50 stands for zero in the data rows.
Some points, one per row:
53,57,47,37,58,51,56,45,51,54,51,32
51,54,44,48,45,58,44,65,52,49,50,72
46,46,44,64,48,51,40,47,55,49,49,77
70,52,43,41,40,47,67,51,50,64,41,11
66,32,57,47,52,42,48,42,46,57,43,41
65,42,47,40,50,44,53,43,49,64,46,28
61,38,57,56,51,45,43,46,47,52,48,57
68,47,36,29,46,46,71,41,52,68,45,4
52,48,42,34,58,42,50,37,52,58,51,34
69,57,45,41,41,48,68,51,49,62,44,14
15,57,49,19,55,74,55,61,56,46,59,50
23,67,33,58,30,51,65,41,65,36,45,53
65,51,55,58,48,50,44,61,41,52,50,61
12,50,50,20,70,61,47,45,53,41,70,39
46,72,65,64,46,52,52,70,45,48,49,60
52,49,42,30,61,48,55,39,51,60,50,27
49,49,37,33,62,47,54,42,52,59,55,36
65,32,60,57,52,45,45,47,45,51,41,48
34,61,47,37,55,55,53,51,54,44,58,40
28,62,41,31,44,71,50,65,62,45,53,51
44,45,48,56,56,55,40,50,50,49,54,72
42,50,45,54,51,56,42,53,52,51,52,71
71,49,55,60,46,48,40,64,40,52,53,64
9,48,38,3,90,49,63,29,52,57,78,24
24,59,28,46,39,59,57,42,68,37,49,48
41,51,34,66,36,52,45,44,60,45,41,64
69,52,56,66,49,46,43,61,39,56,48,61
60,41,53,62,54,48,42,50,49,49,49,66
55,36,63,54,56,49,44,46,44,50,49,53
73,35,59,62,55,46,40,49,43,55,43,59
59,44,54,64,50,52,34,65,45,49,53,81
64,25,64,64,50,40,42,40,45,47,40,54
30,63,36,39,48,49,63,38,59,48,52,40
53,74,67,69,47,45,54,66,44,49,52,50
52,57,53,49,47,54,45,62,50,49,54,64
43,54,44,58,40,58,44,60,61,46,51,73
29,60,32,40,52,47,57,39,57,54,54,43
29,60,54,40,58,58,56,59,48,47,55,50
59,38,52,62,52,47,45,40,51,49,42,55
67,44,53,64,55,46,41,49,43,56,47,64
36,73,68,66,56,53,58,66,46,43,51,54
37,58,40,46,31,68,44,71,68,42,53,80
53,49,47,59,46,50,43,54,48,49,49,71
42,52,43,57,40,55,45,57,55,46,51,79
33,48,43,26,69,47,54,33,51,57,62,31
69,18,63,47,56,36,48,34,44,61,42,39
69,32,70,66,50,39,46,50,44,48,39,51
70,25,65,64,54,41,39,45,42,48,41,57
61,68,60,64,34,52,54,70,48,49,48,51
68,41,67,72,52,42,45,52,44,48,41,55
46,55,47,50,45,58,42,62,55,46,53,66
37,67,51,45,53,53,51,57,53,48,53,44
55,29,52,46,51,38,50,33,51,53,45,50
67,44,52,50,47,42,60,50,45,57,43,27
68,36,58,63,54,46,41,47,44,54,43,58
52,48,48,63,48,50,42,53,49,52,48,71
18,54,37,8,84,48,62,27,53,59,74,23
57,37,50,44,52,43,46,40,51,56,46,41
66,63,60,65,38,44,49,70,40,50,50,61
46,50,43,62,40,53,39,53,56,49,49,76
60,44,55,65,50,51,36,62,46,50,51,71
73,47,60,56,39,46,45,62,39,54,48,44
47,46,50,56,55,55,40,58,48,51,52,72
64,63,55,57,48,43,64,55,49,55,44,27
36,61,31,57,24,62,47,61,68,44,46,68
55,50,50,49,55,50,44,54,45,51,58,56
67,47,50,56,51,50,42,57,41,55,50,67
68,52,43,42,41,46,68,53,47,63,45,19
71,36,58,64,53,45,39,47,43,55,45,60
63,61,58,63,45,49,48,64,40,51,49,57
65,31,60,63,56,40,44,34,46,59,41,57
17,59,52,19,60,71,56,60,53,47,62,51
16,57,37,8,78,53,60,32,58,53,76,28
74,45,62,56,38,46,46,60,41,54,46,39
42,74,72,78,49,46,61,69,44,45,43,60
63,29,61,63,45,41,44,45,46,47,38,49
46,47,44,64,45,55,37,57,53,48,50,84
67,41,51,65,58,47,40,52,42,54,47,67
65,20,69,63,56,38,39,43,45,50,40,48
73,52,58,51,39,50,55,58,42,53,46,34
43,44,46,59,38,43,54,35,54,44,43,54
58,43,53,66,55,53,36,61,47,47,52,79
28,61,36,59,32,53,58,44,62,39,46,61
63,66,65,72,46,44,62,58,49,45,47,44
40,52,49,51,49,61,46,57,55,40,51,60
61,26,56,62,57,42,43,32,52,48,39,59
50,56,51,51,46,55,43,63,51,49,55,69
48,53,51,53,47,54,44,54,52,48,53,60
75,50,57,60,44,46,46,63,37,52,47,52
61,38,53,55,52,48,43,49,46,50,45,59
40,60,45,48,36,64,45,68,63,42,52,72
53,52,38,22,62,47,61,37,52,66,52,20
10 more points follow, each with its number after it:
52,46,54,50,53,45,49,45,50,53,48,43 0
53,44,48,57,53,47,46,40,49,53,46,57 1
14,52,36,6,81,50,61,32,56,58,73,22 2
67,35,56,65,58,46,42,41,46,53,44,60 3
71,43,55,66,57,47,40,52,40,55,48,65 4
73,45,54,58,49,46,45,55,37,58,47,52 5
70,46,59,59,44,47,48,55,37,48,47,53 6
21,60,43,25,53,64,50,47,62,39,62,43 7
43,56,62,56,51,55,50,60,46,47,49,61 8
24,56,55,38,60,60,45,53,53,42,67,53 9
Which three of these numbered points are nearest to each point below by angle, seen from the average point of the first points? Their numbers follow each, nearest first.
13,45,35,4,90,48,61,27,52,57,76,22 > 2 7 9
60,49,54,54,47,48,48,51,44,50,50,50 > 6 5 4
41,63,59,54,49,57,52,63,45,48,51,63 > 8 9 7
71,43,55,66,56,48,40,52,40,56,47,65 > 4 3 5
27,62,35,38,39,66,53,50,66,38,50,47 > 7 9 2
43,64,59,56,45,58,49,68,46,45,50,61 > 8 9 7
70,23,56,33,57,35,53,28,49,67,46,29 > 0 3 1
65,45,53,64,54,47,41,57,42,53,49,67 > 4 3 5
71,43,60,60,46,48,45,54,40,49,46,51 > 6 5 4
29,62,33,34,42,62,52,50,68,42,51,44 > 7 9 2
27,55,44,31,55,62,50,48,58,43,60,47 > 7 9 2
45,68,64,60,42,57,51,71,47,46,48,63 > 8 9 6
67,57,56,62,39,45,50,61,40,50,46,54 > 6 5 4
24,47,41,18,80,49,58,34,51,55,69,30 > 2 7 9
46,66,65,65,53,51,54,60,43,46,53,54 > 8 9 6
30,63,40,33,42,63,47,53,67,42,57,47 > 7 9 2
73,50,52,54,40,47,50,61,37,59,48,42 > 5 6 4
32,61,33,33,38,66,48,55,71,39,49,46 > 7 9 2
63,47,51,57,52,49,42,56,45,52,52,67 > 4 5 3
45,44,49,49,61,54,42,53,51,50,57,64 > 9 7 8
64,51,48,43,52,44,56,46,49,61,46,27 > 0 2 5
27,63,34,37,40,63,49,51,68,41,52,46 > 7 9 2
17,58,58,29,65,61,48,52,52,40,74,44 > 9 7 2
47,42,48,59,42,44,51,36,55,47,43,53 > 1 3 0
45,41,44,64,44,46,48,33,60,46,42,56 > 1 3 0
45,55,54,59,42,59,44,73,45,46,50,77 > 8 4 9
34,73,65,59,53,56,58,66,45,46,51,58 > 8 9 7
66,61,55,63,32,50,52,68,45,47,43,49 > 6 5 8
45,39,44,64,50,45,52,29,59,42,41,61 > 1 3 0
21,63,36,23,46,75,53,56,68,41,57,46 > 7 9 2
34,53,41,27,69,49,53,39,50,57,64,33 > 2 7 9
27,63,63,43,63,56,49,54,46,44,66,44 > 9 7 2
65,32,58,67,57,46,42,41,44,51,43,60 > 3 4 1
21,62,36,24,45,75,53,57,68,40,56,46 > 7 9 2
65,43,50,43,46,46,55,48,47,59,46,27 > 0 5 6
65,38,44,37,53,47,60,41,50,60,44,24 > 0 2 5
36,68,60,52,48,60,54,66,46,47,52,62 > 8 9 7
63,45,53,62,54,47,41,57,43,53,51,68 > 4 3 5
40,45,41,64,45,47,55,31,60,40,41,59 > 1 3 7
42,48,39,65,41,48,50,37,59,43,40,57 > 1 3 7
52,42,45,62,46,46,48,38,50,49,43,58 > 1 3 4
26,47,39,17,80,50,58,34,49,56,70,32 > 2 7 9
25,47,41,20,75,48,55,34,55,56,65,31 > 2 7 9
73,29,57,41,47,41,53,40,47,63,43,25 > 0 5 6
50,36,50,63,50,41,49,31,55,49,43,57 > 1 3 0
66,31,57,65,57,43,42,39,47,54,42,59 > 3 1 4
23,55,55,34,70,58,53,47,49,41,70,44 > 9 7 2
50,60,65,66,50,49,48,63,46,47,46,60 > 8 6 4
76,60,61,65,34,46,53,69,38,48,43,44 > 6 5 4
71,67,61,67,37,43,54,70,36,50,49,56 > 6 5 4
42,45,40,61,41,46,52,33,60,42,42,56 > 1 7 3
62,58,59,60,46,48,50,62,46,48,48,51 > 6 5 8
58,33,51,31,57,39,55,30,51,63,50,30 > 0 2 1
30,63,31,41,37,62,50,52,69,41,49,49 > 7 9 2
70,38,55,56,50,47,48,45,45,58,45,43 > 5 3 6
47,44,42,65,47,48,46,38,59,47,42,63 > 1 3 4
43,46,45,69,47,48,42,41,61,47,45,62 > 1 3 4
69,31,58,65,56,46,41,41,45,54,40,56 > 3 4 1
67,34,56,64,56,45,42,42,45,54,44,61 > 3 4 1
29,56,45,32,55,58,51,49,55,46,59,43 > 7 2 9
23,55,37,15,74,49,57,33,53,57,69,24 > 2 7 9
70,53,57,57,44,51,51,58,37,50,47,51 > 6 5 4
32,54,43,33,54,59,47,52,57,44,59,49 > 7 9 2
73,48,56,57,47,49,44,59,36,55,48,56 > 5 6 4
50,53,52,53,44,55,49,65,46,51,49,61 > 8 6 4
72,48,45,39,40,46,68,49,49,67,42,7 > 0 5 2
72,42,55,63,53,47,40,51,39,54,49,64 > 4 5 3
54,48,50,44,52,48,48,48,50,53,51,39 > 0 2 7
61,48,51,64,50,49,40,59,45,51,49,72 > 4 3 5
16,53,57,26,69,61,47,49,51,37,73,42 > 9 7 2
27,64,29,47,32,63,54,49,73,36,48,52 > 7 9 2
25,64,59,39,52,62,52,64,49,48,58,52 > 9 7 8
64,46,42,32,52,45,65,40,49,68,47,12 > 0 2 5
66,49,59,59,48,49,45,58,45,49,50,56 > 6 5 4
65,51,53,52,49,51,44,59,42,51,47,53 > 5 6 4
62,37,59,66,54,43,44,43,48,51,42,52 > 3 4 1
28,60,43,31,57,61,54,46,56,44,61,41 > 7 2 9
29,62,56,47,54,57,50,53,52,43,61,48 > 9 7 2
72,25,66,66,55,42,39,43,46,50,40,55 > 3 4 5
9,51,37,10,85,52,64,31,52,54,74,26 > 2 7 9
24,42,45,19,81,47,57,34,49,55,69,31 > 2 7 9
75,46,56,60,45,45,42,58,35,55,49,57 > 5 6 4
75,52,53,53,41,46,50,61,36,56,49,49 > 5 6 4
59,52,59,62,49,47,55,57,46,48,47,42 > 6 5 0
64,45,55,52,50,47,49,50,44,53,47,44 > 5 6 0
20,52,32,4,90,52,67,28,55,56,73,20 > 2 7 9
17,60,56,31,59,69,57,63,47,45,59,55 > 9 7 2
58,50,52,56,53,53,44,59,42,52,51,65 > 4 5 6
51,58,57,59,42,55,46,72,43,48,52,77 > 8 4 6
21,61,55,34,60,62,48,52,52,41,67,43 > 9 7 2
26,55,43,21,80,44,63,37,50,54,70,32 > 2 7 9
45,50,42,62,40,48,52,42,55,44,42,54 > 1 7 3
30,62,43,25,49,67,49,59,61,43,56,49 > 7 9 2
36,58,33,53,34,56,52,46,67,43,45,54 > 7 9 2
60,62,59,52,45,49,54,62,40,47,51,46 > 6 5 8
12,51,56,23,66,63,49,49,50,39,73,42 > 9 7 2
64,27,63,57,50,43,43,43,46,50,41,55 > 3 4 6
55,40,57,61,57,49,43,46,49,50,47,58 > 3 4 1
61,46,49,59,50,50,38,60,45,52,50,76 > 4 3 5
30,58,43,24,72,46,60,40,49,57,67,30 > 2 7 9
25,66,56,37,58,63,49,60,51,45,60,45 > 9 7 2
61,47,45,35,57,47,53,40,49,60,45,29 > 0 2 7
53,45,46,57,52,48,43,46,51,53,47,57 > 1 3 4
34,65,59,51,49,61,54,68,46,45,50,59 > 8 9 7
72,79,70,79,37,38,56,74,43,50,45,51 > 6 5 8
67,47,48,47,43,51,58,54,47,56,43,36 > 5 6 0
32,67,31,40,27,69,50,62,75,43,48,53 > 7 9 2
25,61,40,26,47,71,54,62,61,45,52,52 > 7 9 2
50,70,56,62,43,53,54,66,52,44,47,52 > 8 6 9
60,27,62,60,54,40,42,42,48,49,42,48 > 3 1 0
51,73,61,77,47,45,60,61,48,44,43,60 > 8 6 4
59,48,49,56,52,54,44,57,45,50,48,69 > 4 3 5
19,48,54,27,67,59,47,44,52,42,70,43 > 9 7 2
57,28,63,55,55,46,43,45,46,45,44,50 > 3 0 1
34,54,50,38,52,60,46,60,53,47,58,56 > 9 7 2
39,59,56,42,58,55,53,52,45,44,60,43 > 9 7 2
53,57,54,50,45,53,41,65,51,50,53,61 > 8 9 4
34,52,46,46,53,60,47,51,57,41,57,64 > 9 7 8
68,44,53,58,53,47,41,51,42,53,50,60 > 4 5 3
68,40,57,58,49,48,44,52,43,52,45,52 > 5 6 4
28,64,55,39,56,63,49,60,52,44,58,47 > 9 7 2
12,46,34,0,92,46,64,26,53,56,78,24 > 2 7 9
64,51,54,53,45,47,39,64,44,55,52,61 > 5 4 6
50,56,48,55,44,52,46,62,49,48,52,69 > 8 4 9
62,45,61,60,49,45,52,53,46,49,45,44 > 6 5 3
62,41,39,32,61,44,57,33,49,68,46,21 > 0 2 1
62,52,52,47,48,49,45,60,38,52,55,53 > 5 6 4
65,54,56,53,48,50,46,59,39,54,48,54 > 5 6 4
64,41,57,51,50,46,49,48,44,52,46,42 > 5 0 6
58,49,50,54,52,52,42,55,50,49,48,60 > 4 3 5
